In the data rows, 500 means zero.
Every row has a hidden score. In each pair, how much higher is the second row's than the first's? 10 means about the same, 20 much higher and 0 much lower. The score is a weighted sum of the row's numbers plus the product of two more (or one squared), each taken from its middle value.
[750,531,770,803,777,695,745,575,789,793,641,485]
[431,489,435,459,453,465,472,497,472,450,502,498] -> 9
[676,515,667,638,665,558,592,535,621,647,542,478]
[759,507,753,703,728,581,630,544,683,726,549,471] -> 12
[355,463,313,290,296,362,328,280,291,293,402,503]
[454,506,454,463,452,483,465,492,455,459,498,514] -> 3
[664,461,615,491,581,392,391,454,429,547,433,472]
[471,496,451,433,453,443,450,474,432,444,466,485] -> 11
[450,510,459,479,460,536,504,519,486,578,498,504]
[411,513,400,405,407,457,454,503,421,403,477,515] -> 4
[350,474,337,338,339,391,361,440,357,347,422,488]
[426,522,425,450,436,492,485,522,461,464,513,518] -> 9
[497,508,490,491,481,490,481,506,494,481,494,506]
[598,472,619,639,621,587,607,499,636,642,541,493] -> 13
[489,550,518,561,541,585,579,567,580,559,582,533]
[648,477,617,535,590,470,459,479,488,556,465,479] -> 10
[624,477,642,659,643,594,625,504,656,664,558,483]
[670,499,663,658,667,575,604,520,648,673,519,473] -> 9
[456,479,456,455,461,479,475,500,452,454,484,480]
[595,601,569,504,551,468,480,369,503,536,456,484] -> 18
[515,507,515,526,510,510,531,510,527,517,523,470]
[347,482,368,404,380,435,171,459,405,384,463,483] -> 16
[754,445,698,568,655,442,497,429,533,608,422,478]
[339,473,351,371,359,397,393,450,390,370,433,483] -> 13
[522,562,558,624,580,631,638,587,628,607,610,548]
[449,481,468,484,459,505,491,482,489,473,501,495] -> 12
[555,477,519,461,507,427,434,481,433,484,451,478]
[380,474,365,496,358,400,369,456,358,359,420,490] -> 11
[694,528,710,733,708,666,705,564,727,730,623,484]
[384,508,378,427,380,453,443,503,411,385,525,657] -> 9
[679,509,682,680,679,625,654,554,676,686,586,476]
[645,519,673,693,680,641,687,562,703,688,596,475] -> 10
[417,533,438,497,448,521,489,521,501,459,534,518]
[317,490,314,362,344,424,406,486,377,352,461,530] -> 11
[413,465,431,453,445,474,478,469,452,445,472,387]
[507,494,513,521,508,516,511,498,526,519,512,484] -> 8
[330,498,380,400,384,440,423,470,422,397,466,509]
[528,510,552,559,559,579,585,526,561,570,540,494] -> 8
[633,499,643,651,638,606,626,519,637,646,551,502]
[513,484,497,547,495,473,485,300,484,486,495,475] -> 14
[483,569,534,581,550,632,631,593,615,569,616,542]
[665,461,609,487,556,436,443,471,463,529,445,484] -> 10
[382,420,310,182,255,223,156,359,157,230,285,484]
[675,517,682,670,684,612,645,554,671,691,580,481] -> 9
[516,484,475,410,445,391,362,497,396,434,411,498]
[319,493,330,368,342,418,386,470,391,346,459,526] -> 12
[550,494,536,523,529,519,516,512,529,528,504,471]
[547,467,510,409,481,385,372,444,378,449,410,471] -> 10
[432,476,407,390,403,406,393,461,380,401,455,467]
[574,505,581,578,571,564,579,531,575,582,546,479] -> 9
[379,435,319,248,295,306,256,409,252,271,351,478]
[400,460,350,318,346,370,323,444,331,333,407,494] -> 10
[657,489,664,674,665,597,649,515,650,584,548,498]
[423,488,408,406,409,445,438,476,420,371,452,484] -> 13
[407,519,419,426,424,490,459,523,458,432,514,448]
[439,478,425,396,417,411,393,477,403,409,448,498] -> 9
[438,481,443,476,453,495,496,496,478,475,499,497]
[768,487,714,556,676,425,420,458,465,627,439,464] -> 9
[554,498,562,576,562,563,557,390,572,563,536,481]
[364,474,376,393,389,440,420,463,414,391,457,504] -> 9
[404,488,386,381,383,414,389,468,390,383,450,497]
[823,492,833,799,824,657,704,546,771,807,592,487] -> 11
[335,476,354,370,358,435,414,476,397,365,467,496]
[404,497,409,421,407,475,455,494,431,424,488,496] -> 10
[783,489,754,628,716,507,500,483,564,680,473,474]
[359,521,387,422,395,479,430,514,425,407,501,528] -> 10
[406,441,355,322,355,382,336,436,321,337,410,470]
[419,527,467,510,480,542,533,541,523,506,535,522] -> 10
[522,485,501,479,492,468,467,471,476,487,489,492]
[475,451,430,342,401,346,317,427,325,374,397,486] -> 10
[428,522,405,481,463,517,525,540,505,475,546,510]
[390,458,255,320,339,351,323,430,311,332,406,500] -> 13
[334,495,331,355,345,423,379,488,370,346,463,414]
[435,481,445,452,451,469,459,469,461,456,461,496] -> 9
[348,471,338,385,337,392,387,454,351,340,430,495]
[432,538,468,516,482,558,547,566,533,493,551,529] -> 9
[660,459,605,499,561,424,418,462,469,532,432,476]
[455,536,461,510,477,525,520,526,515,487,521,532] -> 10
[646,510,659,697,668,624,671,528,690,685,579,483]
[562,478,543,597,533,489,516,481,532,545,486,498] -> 10
[424,517,448,633,472,349,532,542,499,442,536,522]
[357,498,372,399,422,445,428,467,413,387,465,514] -> 11
[538,488,573,598,573,546,575,499,600,581,524,495]
[567,492,590,629,603,562,600,514,626,625,529,489] -> 11
[346,473,343,357,348,409,396,463,358,350,437,487]
[594,465,536,453,513,431,415,444,425,485,418,462] -> 9
[539,505,552,560,551,536,539,498,559,553,534,486]
[496,475,513,499,506,493,476,454,488,503,475,518] -> 11
[475,467,420,348,390,387,300,421,305,365,364,477]
[647,434,587,420,543,346,308,411,357,499,392,480] -> 10
[368,503,312,288,307,326,299,441,277,297,377,483]
[550,475,557,570,563,536,566,483,575,555,514,489] -> 7
[387,537,422,474,439,517,508,534,491,448,532,557]
[428,458,373,331,355,358,337,437,323,276,399,476] -> 9
[485,495,510,545,516,554,552,524,544,525,521,499]
[396,481,385,377,378,434,405,493,394,374,461,480] -> 9
[411,468,421,436,433,460,456,463,459,426,471,490]
[559,484,536,499,523,684,495,494,492,440,497,479] -> 7
[420,525,420,444,432,502,465,512,459,437,586,499]
[425,502,425,449,382,478,472,510,448,446,496,497] -> 10
[551,503,546,539,539,543,544,510,547,544,529,493]
[478,499,478,490,479,495,496,496,499,491,487,489] -> 11
[464,507,495,520,513,546,531,535,522,501,536,504]
[459,505,452,455,454,472,448,492,449,443,484,490] -> 11
[653,451,632,577,619,501,540,463,565,591,494,479]
[647,514,651,609,635,562,570,525,605,634,541,473] -> 11
[379,497,385,414,395,461,458,501,431,407,490,509]
[538,474,511,485,509,464,462,480,464,486,463,494] -> 9
[557,489,568,585,573,556,577,512,592,580,528,488]
[401,433,347,282,329,304,269,396,265,299,348,495] -> 10
[527,505,538,562,547,551,563,501,565,571,528,494]
[544,561,578,630,599,640,645,605,639,619,619,541] -> 8
[508,525,510,534,513,539,534,535,529,532,577,523]
[480,518,482,491,485,517,503,518,500,487,509,497] -> 10
[397,502,425,447,436,505,496,494,471,444,518,489]
[423,487,397,385,390,395,364,326,361,377,425,505] -> 14
[510,472,528,550,533,512,534,473,550,540,498,491]
[710,472,704,683,694,516,636,486,660,696,514,481] -> 9
[309,497,332,356,344,422,400,475,368,350,454,523]
[400,527,432,479,447,538,518,551,515,469,540,511] -> 9
[599,477,525,521,571,420,479,494,497,558,480,480]
[352,455,291,224,267,301,250,408,229,240,337,490] -> 11
[353,488,296,352,344,425,378,474,368,340,444,488]
[495,536,511,543,515,561,552,550,554,522,560,537] -> 7
[492,541,530,579,543,578,587,547,591,562,567,526]
[560,532,600,658,623,621,654,565,657,626,596,525] -> 9
[454,588,495,564,532,614,604,590,594,552,607,552]
[517,515,510,503,511,503,508,515,444,503,516,481] -> 9
[521,495,539,562,539,562,570,513,568,553,530,543]
[381,511,395,448,419,495,482,515,451,427,505,530] -> 10
[708,500,700,623,683,503,543,492,595,664,520,479]
[493,476,479,462,465,457,457,451,447,453,457,479] -> 10
[527,489,516,489,502,481,481,455,490,500,476,505]
[632,458,566,453,547,361,333,445,389,512,401,492] -> 10
[683,341,642,563,607,489,502,490,539,587,479,464]
[469,505,498,528,511,539,529,511,536,525,510,515] -> 4
[457,564,483,524,500,565,577,572,578,514,581,550]
[448,507,441,461,449,476,457,502,445,449,492,507] -> 10
[371,489,364,372,374,447,413,469,390,369,446,498]
[397,492,394,397,389,443,423,475,408,401,451,479] -> 10
[425,534,452,594,454,526,502,520,503,465,514,499]
[372,481,368,370,368,427,402,466,382,363,450,503] -> 11
[440,555,484,561,509,590,588,600,581,541,593,555]
[380,474,396,411,403,447,445,468,427,405,468,510] -> 11
[593,492,594,598,590,580,594,515,602,599,556,489]
[437,489,461,497,467,518,510,512,448,468,531,510] -> 9
[335,502,364,394,374,456,426,490,411,386,454,508]
[536,466,486,455,482,429,412,445,437,472,431,491] -> 9
[676,448,569,479,525,414,439,424,454,496,420,502]
[756,485,741,704,727,574,629,491,682,721,524,482] -> 13
[396,502,429,468,433,534,516,541,500,459,536,527]
[453,500,464,483,481,740,496,514,493,483,514,519] -> 14
[359,492,342,352,342,428,395,465,383,348,444,488]
[372,512,401,427,406,492,475,507,444,423,504,509] -> 10
[373,554,376,393,382,520,431,508,421,388,491,505]
[375,484,365,367,376,417,408,478,387,361,452,485] -> 10
[397,477,374,370,368,417,405,469,372,360,434,443]
[561,452,516,388,481,343,335,415,350,449,401,476] -> 10
[546,442,484,365,457,333,292,419,304,418,358,483]
[664,480,625,558,609,468,487,490,509,585,475,473] -> 9
[469,544,513,561,527,573,573,547,582,540,572,528]
[455,483,428,384,414,409,384,463,382,390,430,498] -> 10
[661,499,675,708,692,628,668,539,690,698,581,492]
[440,495,439,451,449,479,461,502,460,446,488,501] -> 9
[406,542,407,428,418,468,448,502,445,417,472,657]
[435,477,407,406,406,430,414,482,402,407,456,480] -> 10
[493,499,500,518,508,507,517,499,519,508,507,341]
[934,522,918,839,999,666,788,541,809,992,594,483] -> 10
[312,491,346,375,358,446,429,499,389,361,483,505]
[689,484,707,700,706,610,664,496,693,703,557,483] -> 11
[563,492,576,577,588,541,573,528,569,570,542,489]
[867,475,875,818,864,594,689,494,903,844,532,471] -> 16
[338,527,356,448,371,476,444,508,424,373,581,544]
[657,469,700,719,707,635,695,366,729,723,577,501] -> 12
[450,518,458,494,481,549,535,523,526,496,527,509]
[362,466,370,382,381,416,404,459,396,517,438,510] -> 17
[696,500,702,680,701,583,631,515,657,691,551,489]
[327,446,339,337,342,364,355,415,329,336,396,487] -> 12
[382,507,406,433,404,404,470,516,461,406,489,509]
[585,497,549,489,539,451,429,487,457,392,473,478] -> 6
[761,522,737,650,757,537,585,485,635,680,493,477]
[446,517,480,510,482,512,525,501,510,489,511,505] -> 12
[577,501,610,622,610,587,610,538,628,618,550,588]
[568,511,581,601,599,571,598,524,597,597,548,477] -> 11
[678,465,620,514,588,447,459,471,485,555,438,491]
[626,436,566,452,528,366,383,398,417,479,374,480] -> 11
